How far apart are the two rows of each pair, measured in a hidden way? 0 means very close, and 40 very far. Two or three weighted sums of its numbers give each row a place; it is the straight-line distance between the places.
[ -1  17  11   5 -19  -4  29 -12 -11 -24]
[  9  13 -11 -35 -43   7  42   4  40 -13] -> 28
[  4   7 -17 -12 -23  -5  42  26 -36  29]
[ -5  29   6 -12   8 -13  13 -46  35 -14] -> 23
[-27 -31  18   9  31 -10 -36  -9  33   8]
[  4  48  17 -30 -37  31 -20 -40  11  20] -> 16
[  5   4 -20 -13  27   7  18   7 -36  20]
[ -8  21  28   7  -1 -10 -19 -22 -28  21] -> 24
[ 14   2 -17  -7  13  41  -6   1   9 -44]
[ -7  -1  15 -16  27  14  -6 -19  -5  -4] -> 13
[ 23 -14 -25  -4  -8  35   2  37 -34   0]
[ 15 -21  17  21  20 -23 -27 -32   4  11] -> 26
[-14 -11  13  21   4  25 -24 -26 -23  23]
[ 41 -23  -4  13   1 -39 -22  39  28 -39] -> 20
[-43  -5   2   6  14  35 -32 -40  20  41]
[-42 -13   1  -3 -60   8  37  27  15  26] -> 24
[ -1 -32   7  38 -43   4 -17 -26  55  -6]
[  9 -31  14  22 -32  37 -27 -28  -5  27] -> 14
[  0 -20  17  18   4  -3 -29  31  -8 -29]
[  1 -34 -14  31 -24  34 -14  35 -26   7] -> 21
[ 16  19  -9 -12   4  23  16  -2 -32 -13]
[ 15 -33 -15  10  42 -11 -35  34 -23  26] -> 10
[ -8 -14  18 -11  21  12  -2 -11  -3 -10]
[ -3  49 -15 -17 -28  42   0  24  -1 -39] -> 20
[-11  44 -17 -16  38 -28   7  21   4 -24]
[ 56   7 -14  37 -44  10 -16 -34 -14  12] -> 24
[ 21  -8 -15  34 -32 -17 -13  62 -11 -25]
[-27   8 -14   9  -9 -17  51 -21  18   5] -> 26
[ -2 -27  -9   7  46 -10 -28  33 -24  19]
[ 15   8   6  12 -10 -32  26   2  -3 -32] -> 5
[-10  -2  -5  11  37  22 -29  10 -30  -3]
[-13  28  16  -7 -15  -9  18 -48  25  -1] -> 18
[-11   8  -4   4  14   6  27 -14 -18 -11]
[-22  72  -2 -31   9  -2   0   6  -9  -7] -> 19
[ 65 -16 -10  17 -16  -1 -12 -34  27 -21]
[-14  18  28   1  17 -23 -35 -37  27   8] -> 19
[ 14  36 -28  -7 -30  23  28 -52  28   7]
[  2   7  12   8  24  11 -22  -8 -15 -27] -> 36
[ -5 -29 -17  30  17  17 -27  30 -32  15]
[ -3  -5  15  15  -5  31 -39 -20 -31  34] -> 9
[ 18  34   4  -3 -35  26  14 -20 -18 -21]
[ -6 -16   3  13 -20  11  33 -32  -5  12] -> 14
[ -7   9  19  20 -13   9  -6  -3 -23 -22]
[-16  48  13 -14 -17   1   7 -45  32 -11] -> 20
[-33   7   2 -13  13 -50  31  18  11  19]
[-25 -13  13 -10 -20 -27  39  13  24  -2] -> 11
[ -8   1 -28 -25 -24  -8  55  14  39   2]
[ -1 -48 -20  30 -10  34 -27  31 -19  28] -> 22
[-18  -8 -22  -7 -13 -44  53  12  34  25]
[ 14  15   4  -1  -1  17  10  -7 -19 -34] -> 28
[  1   6  -1   2 -10  19  28  -6 -21 -20]
[ 32   9  21  17  -5 -36 -28   6   2 -32] -> 24
[ 22  15 -17  27  24  -8 -12 -42 -24  22]
[  6  25   2  -4   3 -20  31  -6 -22 -12] -> 22
[ 41 -12  -9   2 -25   0  19  29 -31 -12]
[  2 -20 -24  18  41   3 -22  11 -33  37] -> 16
[-19 -14   4 -14 -23  26  27   7  27 -26]
[-29 -24 -15  20  45  -4 -18  -7  40  -8] -> 16
[  3 -19  13 -11  23  14  -1 -15  -6  -7]
[ -8  -4   4  27  20  14 -14 -20 -18  -9] -> 14
[ 23   3  19  21 -13 -35 -17  11  12 -41]
[-22  50 -15 -14  43 -22   1  11   1 -16] -> 28
[-44   2  -2  24  -1  -5 -17  53  10 -32]
[-20  42  15  11 -36  24 -28  27 -21 -24] -> 11
[ 24  31 -12 -11  14 -37  17  14 -38  16]
[-14   6  24  12  12 -33 -31 -37  40   7] -> 37
[ 52  31 -23 -25  22 -26 -17  22  20 -36]
[ -6  -4  19   2 -15  34 -30  23 -24 -12] -> 16
[-13   1   4  13  38   5 -16 -11 -11 -16]
[-17  49 -13 -14  38 -28   4  15  -1 -19] -> 18
[ 42  -9   6 -14 -23  -4  11 -18  39 -35]
[-35 -11   7   4   2  42 -25 -41  18  34] -> 15
[-38  -5   9  35 -14  10 -10 -19  31 -20]
[  0 -22   3 -22  35  13   2  -3  -7   3] -> 14
[-34  -7  -7   7 -28  -6  42  35   6 -12]
[ -6  -9  11 -15  36  10  -9  -5  -4 -11] -> 13
[ -8  53 -15 -11 -31  38   1  24   1 -43]
[-49 -19  16   5  27   1 -38  15  24   3] -> 26
[ 37 -21 -19  32  14  11 -17 -31   8 -15]
[ 55 -17   2  26 -33   0 -17 -33  26 -20] -> 16
[ -9 -48 -15  29 -24  35  -9  32 -14  18]
[ -4 -31  -5  30  30  -7 -29  11 -27  28] -> 14
[ 62  29 -23 -19   9 -25 -14  16  24 -41]
[  3 -11 -23  16  45 -16 -22  19 -34  34] -> 14
[ 36  -7 -14  -7  10 -30  20  10  27 -40]
[-10  -3 -15  20  46  -5 -29  10 -34  28] -> 19
[ 15 -33  -5 -41  17  23 -18  31  -9  35]
[-13   0 -21 -16  -1 -36  51   5  40   5] -> 14
[ 40 -31 -21 -24  29   6  -3 -32  29  25]
[ 25 -10 -14 -17 -55   3  46  22  -8  20] -> 21
[-12   5  23  -1  23 -27 -34 -42  35  21]
[  2  -2 -13   1 -33   0  50  12 -25  13] -> 26
[ 18  25  -2  -7  14 -28  25  -7 -20 -11]
[ -1   9  22   8  -4  -2 -22 -32 -31  45] -> 11
[-39  -6  -1  38  -7  10   2 -28  28 -11]
[ 25  -9 -16  24  30  14 -28 -31  12 -22] -> 11
[-10  14  19  10   8  -6 -30 -35 -26  52]
[  2  14  12   0  -6 -21  27 -25 -24  19] -> 6
[ -8  57 -14 -17 -17  36  -9  29  -5 -39]
[-37   1   4  -8 -62  11  40  18  13  18] -> 22
[-12 -12   8   1  18 -23  17  -3  30 -30]
[-18  53 -23 -23  41 -19   0  24  -4  -7] -> 28
[ 52  -7 -10 -12 -33 -19  10  25  43 -44]
[ -6 -16  21  22   0  -4 -37  32 -15 -16] -> 22
[ 19  16   5   1 -17 -35  31   9  -8 -26]
[  1  22  11  -2  -6 -19  24 -27 -28  24] -> 9
[  5 -29   8 -25  32  13  -6  -1  -3   8]
[-25  25   5 -25  24  25 -18 -24  32 -16] -> 8
[  2  -3  13  26 -10  27 -27  -2 -12 -30]
[  7  15   3  -2 -22   1  38 -10 -18 -14] -> 14
[-30   1  16  13  -3 -16  -6 -17  53 -28]
[ 40 -22   8  24 -31 -11 -10 -31  40 -23] -> 8
[  6  -7 -16  22  37   3 -25  22 -10 -31]
[ -6 -22 -15  31  38  -4 -22  13 -25  14] -> 4
[ 21  20  -6  -7  11 -33  27   5 -30   2]
[  8  54  18 -26  17 -24 -26 -31  15   2] -> 16
[ 24  -9 -13  34   3  25 -19 -33   3 -22]
[  0   0 -19   2 -24 -33  50  23 -21  34] -> 28
[-13  27 -16 -25 -19  -3  51  -6  27 -10]
[-18  -6   7  21  29   2 -11 -10 -12 -13] -> 27
[ -1 -33  -7  21  38   0 -21  13 -22  11]
[-18 -11 -32 -22 -11  35  37 -15  28  30] -> 36
[ 14 -12 -12  20  31  -9 -22  28  -4 -38]
[ -6   4  31  12 -26   7 -20 -19 -25  25] -> 11
[ 33 -19  -1  35 -23 -33  -5 -40  -4  51]
[  3   6  16   4   6  25 -43 -20 -34  34] -> 13
[ 34 -19  -3  -7   6  39 -29 -49  12  21]
[  4 -10  -7   3  40  13 -44  28 -32  11] -> 27
[-26  -4   4 -19  31  20 -16 -21  44 -11]
[-44  20  13  20  20 -47 -41  27  21   0] -> 26
[ 23 -27 -28  41  20  -2 -18 -33  20   7]
[ 17 -22  -4 -36  37   4  -6  16  -9  18] -> 32
[ -3  29  15   2 -21   7  16 -32 -21   2]
[ 30 -13 -14  -2   0  32   4  16 -25 -22] -> 6
[-39  -8 -16   2  21   2  26 -32  12  42]
[ 15 -26 -25  37 -31  34 -24  40 -10 -14] -> 16
[ -2  -8   7  18 -11  38 -31 -17 -36  36]
[-18  40   7 -11  18 -46   5  21   8 -24] -> 23
[ 29   2 -11   0 -22 -14  33  29  -9 -33]
[-12 -24 -10  24  27  -4 -17  33 -33  16] -> 8
[ 60  13   0 -17  -4 -26   4 -37  26 -12]
[ 33 -30  -4 -28 -14   8  28 -26   8  38] -> 12
[-10   4 -25 -25 -18 -34  55  22  32  20]
[  5   6  -3  -1 -44  12  43   6 -19  -5] -> 20
[ -6  -8  15 -10  29  13  -8 -18  -7  -4]
[ 17 -36 -16 -18   9   6  29  23  -4  -3] -> 15
[ -5   9  12   9  20  16 -21  -5 -16 -28]
[ -2  11  -1   0 -10  25  23   0 -21 -25] -> 10
[ 24  10  20  26  -9 -34 -29   1   6 -34]
[ -1   1   6 -21  37  11  -3 -11 -12  -3] -> 18
[ 17  16 -19  40  13  -8  -9 -44 -13  10]
[ -8   7  13 -17  24  22  -8 -16  -8 -10] -> 26
[ -5 -20   4 -22  38  14  -2   1  -6   3]
[  8 -11  30 -11 -16 -10   1  -1  19 -26] -> 18
[-10  -5   8  25  17  11 -14 -13 -12 -21]
[-10  -8  19  10  22   4 -26 -18 -25  21] -> 6
[ 44  22 -22  25 -41  15 -16   9  20 -55]
[ -6 -13   8 -23   6  36  -6  21  -6 -18] -> 16
[ 20  55 -25 -22  38 -26  -7 -35  25   5]
[-24 -19   8  16 -16  40 -10 -19 -20  34] -> 16
[ 24 -10   0 -19 -57   3  40  20  -7  10]
[-15  69  -6 -39  21  -3  -7   5  -8   4] -> 16
[-16 -23 -12  13  57 -21 -29  -7  37   3]
[-31 -20  15   1 -13  43 -25   5  28 -18] -> 14
[-43  -9   1 -22   8  17  23  18   1   9]
[-10 -15  14  18  14  20 -20  -8  -9 -18] -> 22
[ -8  13  20  24 -25   8  -6   0 -14 -29]
[ 23 -41 -16 -16  -5   6  35  19  -6  10] -> 24
[-29   3   1   0  16   4  23 -41  10  13]
[  1   8  -5   2 -32  -7  48   8 -23   2] -> 18
[-30  -5   0  37 -19   6   1 -31  42 -17]
[-33  -9  14   4 -45 -22  38 -10  24  28] -> 20
[ -4  33  17 -11 -23  -1  12 -49  28  -7]
[ 12  25 -29 -35   0 -31  45 -10  26  25] -> 23
[ 18  -7 -15  30  30   0 -17 -37  16 -17]
[-20  52 -17 -20  45 -24  -4  18  -3  -7] -> 31
[-46   5   2  23   1  28 -31 -47  25  34]
[ -2 -21  17 -20  15  21  -8  -2  11 -17] -> 23
[-42 -14   9  21 -31   3 -15 -41  32  69]
[-19 -15   3   2 -28  26  26  20 -21   1] -> 24
[ 23   6 -16  17  34  10 -19 -35   8 -25]
[  0  29 -23 -36  17 -32  35 -18  22  32] -> 27
[ 17 -17  20  13 -33  37 -30 -27  -2   5]
[-12  38  13 -10  -2 -10  13 -42  22 -14] -> 10
[-29 -13  19   2 -22  31   1 -22  -8  30]
[-13 -17 -28  30  37 -16 -23  21 -24  45] -> 21
[ 21 -18 -10  -7  22  -8  24 -40   9  14]
[-15  -5   7  21  23  18 -22 -10  -9 -21] -> 16
[ 23 -15 -15 -14 -30 -20  48  21 -15  31]
[ 22 -47  13 -18 -51 -24  10  33  11  48] -> 26
[ 31   7 -16  -9  -5   8  15  -6  33 -54]
[-32 -10   4  15  15  26 -33 -48  27  31] -> 15
[ -6  -9 -19  -8  19   3  34  16 -21   3]
[-40 -10   6  -9 -51   9  38  24  12  17] -> 25
[ 14 -14  32  -4 -18 -11  -4 -15  19 -18]
[ 23 -20 -20  29  24  10 -13 -34  14 -14] -> 36
[-46  -4  -3 -11 -20 -13  40  31  -4  33]
[ 37   0 -13   9 -32  -4  37 -29  17 -19] -> 23
[ 18  20   0  -8   2  21   8  -7 -20 -32]
[  0  22  11  -3   7 -35  23 -24 -17  17] -> 4
[ 22 -12 -18  39 -10 -36  -9  49  -7 -21]
[  6 -36  21 -11  -6 -41  17  10   8  25] -> 22
